Questions about the matrix below. Rows and columns are numbered from 1.
1) The entry in the top-left corner?
2) The entry at row 2, column 1?
3) The entry directly below the smallest entry?
4) The top entry of the column that holds the largest entry?
5) The top-right entry?
6) The entry just right of 63?
7) The entry in row 3 and column 1?
8) The entry just right of 67?
159	158	146	179	128	165	178	166	48	155	149	128	193
81	74	122	71	89	130	67	35	221	49	50	108	79
195	189	44	179	163	51	180	162	206	186	138	199	164
159	157	92	84	173	70	84	132	221	136	134	184	82
60	68	177	135	72	189	148	74	66	72	63	61	168
177	172	77	64	164	55	61	119	224	153	106	196	70
1) 159
2) 81
3) 162
4) 48
5) 193
6) 61
7) 195
8) 35

Read these off the array that follows. Rows and columns are numbered from 1.
1) Report the entry just right of -14.3.
2) Report the top-right entry.
3) Report the entry directly above the smallest entry.
4) Report the entry at row 1, column 1.
5) Report the entry just right of the centre entry.
6) Report the entry in the bottom-left corner.
7) Report the entry in row 2 and column 1.
8) Report the entry at row 1, column 3.
array([[ -3.5,  -1.8, -38.7, -16.7, -38.1],
       [ 11.4,  -3.2,  17.8, -38.7, -41.3],
       [ 17.3, -14.3,  19.0, -34.7, -39.9],
       [ 51.1,   3.0,  -7.5,   5.1, -26.4],
       [ -6.2,   6.3, -50.5, -12.6, -37.5]])
1) 19.0
2) -38.1
3) -7.5
4) -3.5
5) -34.7
6) -6.2
7) 11.4
8) -38.7

grid =
array([[ -5.8,  -7.2, -28.5, -15.6],
       [ 13.1,   6.7,   5.0,  -7.0],
       [ 11.3, -11.0, -52.9, -25.6],
       [ 13.2,   1.2,  24.6,   5.1],
       [-23.2, -39.0, -14.4,  -4.0],
       [ 21.6,  10.1,  11.4,  -3.5],
       [ 12.7, -11.8, -11.1, -11.3],
       [  1.0,  18.0,  -8.9,  -8.5],
       [ 11.2,  27.4, -19.8, -13.0],
       [  3.4,  38.3,  -4.5, -14.8],
       [ 12.9, -19.7, -16.3,  -6.2],
       [ 13.4,  19.1,  -6.7,  -8.4],
       [-16.0, -50.6, -23.1,  -7.0],
       [-18.1, -15.4, -28.1, -17.5],
       [-12.5, -10.1,   9.5,   0.9],
       [-32.4, -35.3,  -9.6,  -2.2]])
Counting starts at 1.
What is the minimum?
Answer: -52.9
What is the entry in row 1 and column 2?
Answer: -7.2
What is the entry directly below -10.1?
Answer: -35.3
The entry at row 2, column 2 is 6.7
The entry just right of -11.1 is -11.3
The entry directly above -8.9 is -11.1
The entry in the top-left corner -> -5.8
The entry just left of the smallest entry: -11.0
What is the entry directly below 27.4?
Answer: 38.3
What is the entry directly below 11.2?
Answer: 3.4
The entry just right of -28.1 is -17.5
The entry in the bottom-right corner: -2.2
What is the entry at row 1, column 3?
Answer: -28.5
What is the entry just right of -35.3?
Answer: -9.6
The entry directly above -9.6: 9.5
What is the entry in row 3 and column 1?
Answer: 11.3
What is the bottom-left entry?
Answer: -32.4
What is the entry at row 2, column 1?
Answer: 13.1
What is the entry directly above 18.0?
Answer: -11.8
The entry just left of -3.5: 11.4
The entry in the top-right corner: -15.6
What is the entry directly below 5.1?
Answer: -4.0
The entry directly below the largest entry: -19.7
The entry directly above -10.1 is -15.4
The entry just left of -6.7: 19.1
The entry directly above the largest entry -> 27.4
The entry directly below -23.1 is -28.1
What is the entry directly above the smallest entry?
Answer: 5.0
What is the entry directly below -4.5?
Answer: -16.3

Read these off the matrix that follows.
1) What is the largest entry in the last column?
2) What is the bottom-right entry?
3) What is the entry in the bottom-left corner?
4) What is the entry directly below -43.1?
5) What is the entry just right of -35.8?
6) What is the 2nd largest entry?
7) What is the smallest entry in the first row?
8) What is the smallest entry in the first column?
[[ 23.0   6.9   1.0 -35.9  36.9  -2.0 -27.3]
 [ 29.5 -42.4   9.8 -47.9  14.2  -8.2 -38.1]
 [ -0.6  29.1  -0.9   2.4  40.6   9.8  -5.9]
 [ 37.4 -19.7  44.4   5.3  25.3  16.8 -17.4]
 [-19.3  -4.9 -43.0   9.6  -1.5 -32.6   5.1]
 [ 19.7   9.4   4.9 -21.5  34.3   0.0 -11.9]
 [ -3.0  29.5  -2.9 -12.8  34.5  -3.9 -34.3]
 [-43.1  -8.3  21.2  18.2 -35.8  -5.9  47.2]
 [ -3.1  35.6 -28.5  26.8 -10.0  36.1  23.4]
 [-45.2  -9.5  11.6  19.0   0.9 -36.5  10.0]
 [-13.2  27.7 -27.1  25.0 -24.0  30.3  30.2]
 [  2.3  40.5 -25.3  17.3  19.1  25.9  -8.1]]
1) 47.2
2) -8.1
3) 2.3
4) -3.1
5) -5.9
6) 44.4
7) -35.9
8) -45.2

Questions about the grid below.
1) Which number is the largest entry?
2) Which number is the entry just left of the smallest entry?
3) Which number is the minimum?
4) Which number is the entry just right of 137?
5) Which number is the entry just right of 175?
[[111, 119, 92, 77], [139, 116, 158, 135], [116, 89, 106, 139], [137, 155, 175, 124], [247, 139, 80, 153], [124, 144, 71, 123], [158, 213, 114, 104], [134, 28, 164, 129]]
1) 247
2) 134
3) 28
4) 155
5) 124

W =
[[  73.566  177.727  -51.020   18.152  -63.026 -136.429  -21.150 -127.134
   -76.940  -52.251]
 [   3.712   -6.037   59.551 -176.914 -131.391  151.654 -148.839 -123.394
  -148.221 -149.525]]
Give the entry just right of -63.026.
A: -136.429
The entry just right of -148.221 is -149.525
Give the entry just right of -131.391.
A: 151.654
The smallest entry -> -176.914
The largest entry is 177.727
The entry just right of the largest entry is -51.020
Give the entry just left of the largest entry.
A: 73.566
